In the rows, 128 means zero.
Named turns come first, each shown by rows before and after it. Which turns, in which order, take the first row of each pair that follows to the second? Write the first one first, as in the answered first pair.
turn naguf:
[108 101 169 119 118 110 104 126 128 146] |-> [131  96 162 115 128 110  90 121 130 130]
[104 128 151 127 108 136 129 142 134 157] |-> [133 126 145 100 109 132 104 140 145 121]
[120  97  79 139 109 161 166 134 123 159] |-> [113  98  90 108  79 157 157 140 145 133]
turn Gisiv:
[145 143 103 106 122 138 105 129 126 115] |-> [146 139  98 108 126 140 108 130 123 117]
[122 169 150 194 158  88 150 105  92 121] |-> [117  97 142 162 169 131 123 128  97 207]
[145 112 100 140 150 150 128 126 135 111] |-> [134 101 131 107 127 142 100 136 150 122]
[158 152 214 120 110  65  59 112 119  98] |-> [196 148 119 204 188 113 126  91  75 108]
turn Dis:
[105 126 178 111 127 101 109 120 104 177] |-> [139 142 122 163 171 116 147 100  78 148]
[101 152 176 143 116  96 130 135 118 159] |-> [122 166 135 179 145 107 159 122 104 135]
[121 132  80 168 139 122 139 130 115 126] |-> [ 97 124  89 127  95 135 137 141 145 120]
turn Penad:
[106 147 139 145 126 115 143 120 123 124] |-> [120 132 114 155 145 131 148 118 113 132]
[134 125 121 157 152 123 153 126 111 138] |-> [133 113 142 142 152 116 129 132 112 156]
[157 136 121 138 164 119 123 110 106 117] |-> [154 131 143 125 159 110 104 115 108 129]
[142 139 129 138 132 125 137 132 126 126] |-> [144 131 129 135 136 129 133 134 126 134]
Then:
(2 to 3 turns a pair)
[117 142 147 121 110 115 144 129 135 125] |-> [140 147 125 138 132 119 149 118 126 108]
Dis then naguf then Penad
[109 166 112 140  87 137 184 127 130 108] |-> [112 157 101 148  96 149 187 127 122 120]
Dis then Penad
[122 100  93 157 145 159 156 133 128 137] |-> [115  94 125  97 100 146 117 143 162 115]
Dis then naguf then Penad
[120  95 132 105 119 145 120 127 153 132] |-> [114 104 155 127 137 128 112 123 131 158]
Dis then naguf
[150 142 113 151 157 120 128 116 108 112] |-> [128 114 115 146 154 141 131 130 110 162]
Gisiv then naguf then Dis
[ 79 126 109 106  95 166 173 155 151 144] |-> [128 185 160 118 116  86 118 130 134  73]
Dis then Gisiv then naguf
[118 111 145 128 130 130 113 125 120 171] |-> [124  98 121 115 125 151 119 125 134 159]
Dis then Dis then Penad
[142 139 110 149 162 108 139 130  91 110] |-> [141 121  82 121 149 137 149 136 113 101]
Penad then Dis
[105 108 122  57  79 177 154 137 174 168] |-> [214 141  80 138 192 143 134  91 111 119]
naguf then Gisiv then naguf
[165 116 127  69 108 114  68 128 139 110] |-> [165 144  65 159 155 140 150 109  97 112]
Penad then Penad then naguf
[102 129  99 118 122 178 153 138 139 145] |-> [115 145 109  97 101 160 134 135 157  97]
naguf then Gisiv
[159 131 128 149 143 110 125 112 110  97] |-> [131 115 155 155 141 111 124 126 101 154]
naguf then Penad then Penad
[103 151 166 101 100 126 114 136 146 106] |-> [156 151 142 114 142 123  94 119 129  80]
naguf then Penad
[125 103 127 114 120 150 123 139 137 147] |-> [137 136 105 144 132 142 150 127 126 105]
Gisiv then Penad then naguf
[116 155 109 134 122 127 137 130 129 105] |-> [112 120 119 115 125 139 110 142 130 155]
Gisiv then Penad
[147 144 157 153 156  93 112 113 104 130] |-> [106 115 127 155 137 142 159 130 115 174]
Dis then Penad then naguf
[111 115  94 135 125 179 153 137 121 147] |-> [ 89 141 170 132 110 124 122 140 113 162]
Dis then Dis then Penad
[116 124 138 119 107 135 132 138 148 134] |-> [140 109 128 126 136 138 114 133 136 149]
Gisiv then Penad then Penad
[122 132 148 111 114  95 102 133 143 105] |-> [114 130 113 115 106 123 137 134 154  89]
Penad then naguf then Dis
[ 80 152 163 126 115 137 163 140 121 122] |-> [114 100 120 122 149 178 150 143 114 154]
Penad then Penad then Dis
[165 110  99 111 144 141 103 100 121 103] |-> [162 133 118 120 141 117 103  95 114  84]
Penad then Gisiv
[167 137 132 111 150  96 102 112  91 112] |-> [ 97 131 115  90  82 139 163 134 128 125]
naguf then Dis then Dis
[125 110 128  93 108 143 135 149 131 138] |-> [144 127  97 121 129 148 151 135 118 107]
Gisiv then Penad
[143 141 144 136 173 108 104 124  95 150] |-> [ 92 169 129 144 125 125 172 130 114 126]
naguf then Penad then Dis
[141 126 130 152 151 115 152 129 130 105] |-> [151 114 150 130 149 105 119 131 134 115]
Gisiv then Gisiv then naguf
[ 99 116 132 127 110 127 128 132 122 151] |-> [122 135 121 157 134 118 137 118 104 132]
Dis then Gisiv then Dis
[130 125  86 150 132 162 164 107 101  99] |-> [ 91 127 174 103  81 120 117 125 121 128]
Dis then Gisiv then Dis
[162 107 138 129 159 123  99 110 102 152] |-> [124 157 170 148 130  91 129 107 103 128]
Gisiv then naguf then Penad
[164 113  93 135 144 139 108  94 157 115] |-> [147 125 105 119 113 131 110  96 174  93]
Dis then Gisiv
[129 170 126 191 174 102 143  97  86 102] |-> [ 57 106 108 126 104 172 174 138 138 166]
Gisiv then Dis then naguf
[120 149 148 141 119 128 136 144 127 133] |-> [131 143 133 123 111 138 136 144 142 113]
Gisiv then Dis then naguf
[124 163 118 148 125  98 147 122  95 122] |-> [129 111 132 107 123 114 104 142 107 171]
Penad then Gisiv
[128 123 145 137 161 120 138 127 110 160] |-> [147 143 121 131 150 119 147 118 124  98]
naguf then naguf then Gisiv
[142 138 113 179 160 152 151 142 129 132] |-> [141 165 155 142 126 114 119 140 151  81]
Gisiv then naguf then Gisiv
[139  89  57 131 147 155 176 128 120 131] |-> [140 119 118  73  97 104 125 130 155  67]
Dis then naguf then Gisiv
[151 135 103 153 173 140 135 118 124 129] |-> [144 161 135 154 160 109 127 112 122 114]
Penad then Penad then Dis
[163 152 107 126 116 112 143 124 115 110] |-> [135 148 143 105  94 101 127 136 125 134]
naguf then Gisiv then Gisiv
[ 90 103 113  72 151 137 116 135 164 129] |-> [ 76 115 148  89 156 117 110 134 148 158]
naguf then naguf then Penad
[128 102 114 114 123 147 127 136 130 150] |-> [104 128 143 114 101 124 132 137 134 139]
Dis then naguf then Penad
[132 130  95 119 130 137 152 147 153 107] |-> [126 113 142 104 132 117 109 156 145 151]
Gisiv then Dis
[ 99 133 150 142 134 125 138 137 112 159] |-> [ 97 143 133 148 132 133 160 133 114 138]
Penad then Dis
[109  81 150  82 112 125  81 145 115 165] |-> [145 101  57 139 153 161 145 122  99 110]
Dis then Dis
[164 105 113 105 133 136  98 129 148 113] |-> [120  94 121 104 114 154 120 144 151 157]
naguf then Dis then Dis
[150 133 137 129 143 113 119 127 133  88] |-> [104 140 150 152 134 118 154 136 124 131]
naguf then naguf
[140 134 119 130 136 131 145 123 137  91] |-> [133 111 113 142 151 149 146 131 128 141]
naguf then naguf then Penad
[121 116  93 120 117 172 137 117 114 162] |-> [ 92 145 143 106  80 140 128 119 125 144]
Penad then Penad
[158 139 111 155 172 118 115 134 108 132] |-> [145 156 150 128 140  89  96 137 122 107]
Gisiv then Gisiv
[131 152  87 151 147 147 170 118 124  85] |-> [175 130 119 108 161 122  92 116 126  82]
Gisiv then Gisiv then naguf
[109 122  87 133 123 160 174 121 112 108] |-> [148 101 134  80 124 130  86 123 124 104]
naguf then Dis then naguf
[147 126 185 117 149  77  62 123 122 151] |-> [139  68 102 119 156 165 116 138 129 195]
Penad then Penad then Gisiv
[ 97 126 167 108  90 133 126 135 139 116] |-> [136 134 179 128 134 104  93 122 114 118]
Dis then naguf then naguf
[129 149  90 135 119 152 173 120 145  83] |-> [112 103  99 135 136 175 163 138 129 169]
Penad then naguf
[100 118 149 133 123 129 138 142 124 170] |-> [113 147 140 115 100 116 139 131 144  93]
naguf then Gisiv then Dis
[136 100  92 143 150 164 138 119 129 158] |-> [123 142 112 115 100 139 146 114 158  83]
naguf then naguf then Gisiv
[110 110 111 133 122 139 143 121 122 153] |-> [110 113 111 113 102 141 141 124 138 129]
naguf then Penad
[131 125  86 153 149 153 143 123 116 132] |-> [108 133 147  98  99 117  97 133 145 111]
Gisiv then naguf then Penad
[116 149 117 123 123 135 124 129 136 105] |-> [122 142 103 126 131 146 126 129 135 109]
naguf then Dis then Gisiv
[100 138 114 141 113 144 175 131 138 126] |-> [109 100 119 120 122 154 141 141 140 165]
Penad then Dis
[109 162 171 174 161 103 135 115  94 217] |-> [155 193 163 176 176  75 117  96  92 142]
Gisiv then naguf then Dis
[116 134 139 134 102 108 154 105 147 102] |-> [114 133 134 159 120 112 167 101 128 126]
naguf then naguf then naguf
[174 132 123 109 139 128 113 136 130  98] |-> [148 132 110 153 156 146 154 137 107 144]
Dis then Gisiv then naguf
[132  77  89  86 114 169 115 144 147 150] |-> [124 116 174 103 120  94  70 136 120 164]
Dis then Dis then Penad
[133 129 104 148 134 147 160 127 124 114] |-> [143  98 110 123 137 154 132 136 128 141]
Penad then Dis
[ 83 106 161 110  93 130 132 156 143 180] |-> [148 130  71 149 133 152 173 126 134  86]
naguf then Penad then Gisiv
[140 128  91 154 138 170 161 110 100 138] |-> [106 112 126  93  83 171 137 130 135 149]
Dis then Penad then Penad
[170 125 114 134 153 128  87 107 114 141] |-> [167 151 109 147 144 117 109  97 114 106]
Penad then Dis
[100 157 116 123  93 141 156 130 144  77] |-> [113 100 118  79 100 163 109 146 156 124]
Penad then Gisiv
[122 139 168 126 123  98 126 135 120 124] |-> [143 149 140 137 133 105 138 124 119  94]
naguf then Penad
[125  99 153  97 119 124 104 144 145 155] |-> [126 104  97 114 117 161 156 142 150 134]
Gisiv then Gisiv then Dis
[165 126 124 123 143 123 115 132 126 112] |-> [125 127 110 124 113 148 160 143 138 117]
naguf then Dis then naguf
[139 128 133 141 134 120 122 108 134  95] |-> [131 113 110 144 133 143 143 113 136 108]
naguf then Penad then Dis
[114 133 136 117  94 130 133 140 138 109] |-> [122 148 121 144 114 125 149 130 123  97]
Penad then Dis then Gisiv
[158 144 100 142 164 116 119 107 111 104] |-> [145 138 148 122 151  95  83 119 113 134]
Dis then Dis then Dis
[172 135 109 157 150 129 116 114  99 120] |-> [127 139 104 172 125 148 161 122 105 146]
Penad then Dis then naguf
[128 152 165 139 128  96 122 131 127 141] |-> [124 156 118 133 108 129 160 130 146 101]
Dis then Dis
[130 122 120 134 131 128 109 127 106 153] |-> [102 140 127 134 104 124 130 128 116 137]
naguf then Penad
[ 99 144 146 123 109 117 149 129 131 116] |-> [140 114 121  94 121 134 119 131 145 101]
Penad then Dis then naguf
[137  91 135 122 121 119 107 131 122 181] |-> [137 147 131 172 135  93 138 111 104 144]
Penad then Dis then Penad
[162 114 109 126 140 137 116 126 130 121] |-> [147 112 136 139 145 123 112 129 118 155]
Penad then naguf
[170  99 110  74 116 146  93 140 153  90] |-> [144 149 161  90  95  97  94 131 148  72]
Dis then Penad
[145 121  82 116 132 159 136 119 136 118] |-> [109 119 131  89  98 141 119 134 148 141]
naguf then Gisiv
[104 141 145 141 126 120 132 136 127 156] |-> [132 157 137 146 139 107 121 125 123 119]
naguf then Dis then Penad
[167 173 123 126 153  76 132 114 118  84] |-> [156 168 157 107 140  61 105 122 120 107]
Dis then Dis then Dis
[ 93  84 127 129 148 136 105 136 115 194] |-> [125 138  67 163 155 135 153 111 116  89]
naguf then Gisiv then Penad
[100 131 120 123 134 127 179 131 152 155] |-> [147 138  96 112 146 125 159 119 158  99]
Gisiv then naguf then Gisiv
[134  95 103 109 122 157 123 133 139 144] |-> [136 109  88 119 118 157 137 128 140 116]
Gisiv then Penad then Gisiv
[152 112 114 144 167 133 113 126 101 155] |-> [138  89 122 100 134 144  97 137 131 155]
Dis then Penad
[136 108 112  68 109 115  84 136 156  89] |-> [126 158 142 109 116  72  94 122 137  72]
Dis then Penad
[150 118 131 153 150 156 123 123 159 191] |-> [158 170 131 140 118 129 134 108 180  91]
naguf then naguf then Gisiv
[ 87 104 161  89 109 114  90 148 126 132] |-> [ 75  89 123  98 107 153 131 155 128 146]
Penad then Gisiv then Gisiv
[122 172 145 143 116 110 156 120 123 114] |-> [142 137 167 106 123 104  96 128 128 143]
Penad then Penad then Gisiv
[136 149 144  94 116 137  99 129 151  90] |-> [157 117 106 110 151 169 103 131 138 116]
Gisiv then Penad then Dis
[121 126 164 158 106 117 145 114 106 135] |-> [153 122 141 128 101 124 130 109 126  84]
Penad then naguf then naguf
[116 126 139 168 152 122 110 108 101 135] |-> [ 97 130 108 149 114 149 149 114 130 101]
Dis then naguf
[144  98 141  93 136 123  76 129 142 156] |-> [ 91 145 174 130 115 101 116 128 129 165]
Dis then naguf then Gisiv
[129 112  76 157 154 148 174 155 142 102] |-> [151  79  88 145 179 146 133 158 131 140]
Dis then naguf then naguf
[134 115 162 126 107  81 109 139 135 124] |-> [145 132 148 148 121  76 121 129 127 102]
naguf then Penad
[117 137 113 161 112 106 130 153 131 145] |-> [127 114  94 138 104 127 124 157 143 138]
naguf then Penad then Gisiv
[184 137 123 136 182 104  84 102 109 102] |-> [142 129 151 161 185 106  99 111  90 174]
Gisiv then Gisiv then naguf
[100 111 137 101 106 145 113 148 145 153] |-> [104 162 155 128 108 104 122 131 130 106]
Gisiv then Dis
[175 122 142 126 159  90  98 130 126 114] |-> [174 115 111 153 178 113 128 129 114 129]
Penad then Gisiv
[108 115 117 150 108 165 163 131 137 164] |-> [166 124 155 117 124 114  80 119 140 116]
Gisiv then naguf then Dis
[133 113 142 137 158 124 111 103 131 145] |-> [123 140 150 139 136 109 126 100 142 110]
Gisiv then Penad
[150  70 153  97 137 162  71 131 121 174] |-> [158 169 138 128 113 120 119 101 127  38]
Gisiv then Dis then Dis
[144 138 127 149 157 109 112 122 108 133] |-> [136 138 146 131 138  97  99 125 117 130]
Gisiv then Gisiv
[121 130 160 141 145 104 113 125 111 145] |-> [132 143 132 159 156 110 133 118 106 118]
naguf then Dis
[103 124 114 148 111 145 147 141 125 153] |-> [110 118 125 151 123 142 131 141 118 170]
Penad then Dis
[128 103 126 101 149 150  92 140 116 169] |-> [108 109 139  84 124 148  97 145 132 163]
naguf then naguf
[147  94 108 107 138 166 114 132 125 166] |-> [118 166 140 107  87 123 135 122 142  86]
naguf then naguf then Gisiv
[146  95 112 131 154 156 113 140 121 178] |-> [ 92 151 165 153 118 114 141 136 119 167]
Penad then Dis then naguf
[150  72 144 108 159 126  81 134 111 219] |-> [180 120 143 159 196  88  89 111  81 176]
Gisiv then Gisiv then Penad
[133 109 115 125  98 140 118 115 116 165] |-> [141 113 100 137 109 144 126 111 112 155]
Dis then Dis
[151 135 141 133 126  64 113 103 114 107] |-> [143  75  83 104 115 137 138 121 137 144]
Dis then Gisiv then Dis
[ 88 121 163 120  96 116 125 141 140 187] |-> [ 80 120 125 124  85 146 163 142 150 168]
Penad then Penad then Dis
[127 147 151 151 118  91 122 141 132 124] |-> [150 131 107 166 151 118 132 135 121 125]
Dis then Penad
[152 113 159 144 153 112 104 130 132 144] |-> [142 140 168 148 137  97 118 126 135 117]
Penad then naguf
[150 113 120 122 153 133 127 122 122 123] |-> [144 127 117 135 147 130 145 121 121 109]
Gisiv then Penad then Gisiv
[123 136 113 145 124 152 154 109 130 100] |-> [119 134 139 117 102 137 130 114 144  92]
Penad then Gisiv then Penad
[176  42  91 116 155 184  96 132 107 163] |-> [207  95 141 141 179 114  56 112  83 120]
Gisiv then naguf
[141 124  83 143 151 166 160 109 122 146] |-> [143 156 152 155 160 105 121 101 101 154]
Penad then Penad then Dis
[128 154 132 179 151 111 140 121  99 143] |-> [125 122 161 139 139 108  99 134 111 177]
Penad then Gisiv
[113 144 102 130  96 186 165 129 145  76] |-> [125  95 111 148 151 198 134 137 109 175]
naguf then Penad then naguf
[148 143 126 142 148 100 115 126 121 112] |-> [113 154 137 149 128  97 141 132 125 122]
naguf then naguf then Dis
[146 160 139 122 121 124 157 115 130  72] |-> [152 142 111 126 128 147 169 115 129  77]
Dis then Penad
[143  92 160 129 148 125 119 130 101 177] |-> [144 155 157 150 132  93 147 112 106  90]
Gisiv then naguf then Penad
[142 108 127  81  97 126 120 135 168 113] |-> [143  94  95  97 111 151 144 134 162 124]
Penad then Gisiv then Gisiv
[138 114 152 129 137 118 102 126 113 157] |-> [113 139 157 112  96 111 122 127 133 117]
Dis then Gisiv then Penad
[145 127 123 149 142 115 123 123 112 119] |-> [125 100 133 118 120 133 112 139 133 142]
Dis then Gisiv then Dis
[156 136 131 157 148 103  95 125 121 134] |-> [106 130 109 131  91 139 147 141 158 129]
Dis then naguf then Dis
[ 72 153 112 140  90 137 174 143 150  95] |-> [137 134 157  92 113  94  72 139 151  80]
Dis then naguf
[175 103  96 126 164 144 113 127 110 122] |-> [ 87 127 152 104  84 133 144 147 141 139]
naguf then Dis then Gisiv
[102 125 176 118  90 107 115 142 141 149] |-> [133 149 158 174 145  95 128 121 101 141]
Dis then Penad
[146 133 174 103 144  87  70 116 110 129] |-> [ 97 127 155 151 151 119 134 126  90 194]
Gisiv then naguf then Gisiv
